Each row has a name. Each question is about the rows just above it.

<209>: [  0.1  16.3  -3.3  20.6  28.9  40.7 -10.4   5.0  15.9  48.0   4.5   2.1
  38.4  13.6 -23.6 -20.0 -25.4  18.7  25.9  21.2  29.4 -11.9 -22.8 -18.3
 -19.0   0.7  33.8   8.2   6.0 -45.9  19.0  32.8  47.8 -33.4 -23.7   8.1
  26.9  -9.2]
<34>: [ 12.9 -20.8  34.1  32.1 -13.2 -11.9 -16.4  -4.7  16.2 -36.2  12.9   3.4
 -23.6   5.1   0.3  20.8  39.2   4.9   1.1 -31.4 -15.2  -9.6  13.9 -12.2
  -4.5  -4.0  19.5   1.6   7.5   4.4  -3.7   0.5  -6.3  24.6  15.3  24.3
  -7.1  -6.5]
<190>: [-61.7  26.4   4.1 -23.7  23.9  35.5  28.0  45.2 -55.9  80.6  17.6  -4.6
  63.3 -29.1 -27.1 -21.1 -49.8 -11.0  13.1  27.0   3.6  51.1  -4.2  58.1
  24.3  47.4  37.4   6.7 -17.3 -36.9 -15.8  -9.8 -17.1 -16.8 -30.6 -19.0
  87.3 -38.5]
<212>: [-62.6 -12.2 -16.7 -41.4  30.6 -15.4  34.2  19.2 -34.0  -8.9   7.9  14.5
  37.9 -16.8  18.9 -14.7 -37.2  -0.7 -24.7  18.2  -5.5   0.1  28.3   7.6
  -2.2  19.7   2.3 -38.9 -24.5 -10.5 -28.6 -13.0 -21.7  50.8   5.5 -21.9
 -13.5  -3.9]
<44>: [-24.9   4.7 -18.2 -17.1  25.7   1.7  47.3   4.1   7.9  22.0 -21.9   6.4
  44.4 -19.0   8.3 -14.1 -44.7  27.7   7.1  25.1  24.4   0.9  -7.7  -1.4
  -8.5 -14.8 -18.0 -20.2  -2.0  -5.9  19.2  -3.1   0.4 -10.2 -25.5 -17.8
 -13.2  16.4]
<168>: [ 18.8  10.3 -10.9   1.3  -9.1  31.1 -13.0   3.8  -3.1  40.5   9.3   0.3
 -13.5  -5.6 -17.6 -16.2 -19.8  -2.8 -17.7  -2.7 -13.6  -7.6 -23.2   0.5
 -11.0  -9.9  -0.2  19.2   9.7  10.8  -1.7   7.9 -11.4 -31.9  14.4  -3.5
  17.4   0.3]
<49>: [ 15.5  20.2  34.8 -19.9 -41.4  35.3 -14.5   3.4 -34.8  56.0  12.2  -9.6
  -9.5 -25.4 -21.3 -19.4 -10.9 -26.7  19.3  -9.9 -22.8   6.4   9.5  57.6
  44.3   2.6  15.6  42.1  13.5  -4.0  -3.3  14.1 -18.2 -22.7  12.5  22.8
  76.5   3.2]
[-17.1 -16.8] with -1 step of 0.1 on every entry: => [-17.2 -16.9]
Move every entry of [35.5] by +1 step of 0.1. => [35.6]
[76.5] with -1 step of 0.1 on every entry: => [76.4]

<81>: [ 38.6   7.3 -21.3 -30.9 -41.4 -58.4   3.8 -19.0  24.9]
<57>: [ 28.7  16.3 -26.1 -34.2 -40.7 -54.6  -7.5 -17.4  15.8]
<103>: [ -8.1  42.1  30.7 -23.0  32.3  19.3 -30.7 -50.9 -36.5]
<168>: [ -5.1  -9.7  13.1   6.0 -23.2 -19.5  -5.3  -2.8 -35.3]
<200>: [ -8.1  42.1  30.7 -23.0  32.3  19.3 -34.3 -39.4  -1.0]
<34>: [ 25.7   1.2  -6.6 -17.8 -25.4 -62.9  -3.2  -0.9   5.3]
[  6.0 -23.2 -19.5] with -1 step of 0.1 on every entry: => [  5.9 -23.3 -19.6]
Shift each entry of [-30.9 -41.4] by +1 times 0.1: => [-30.8 -41.3]

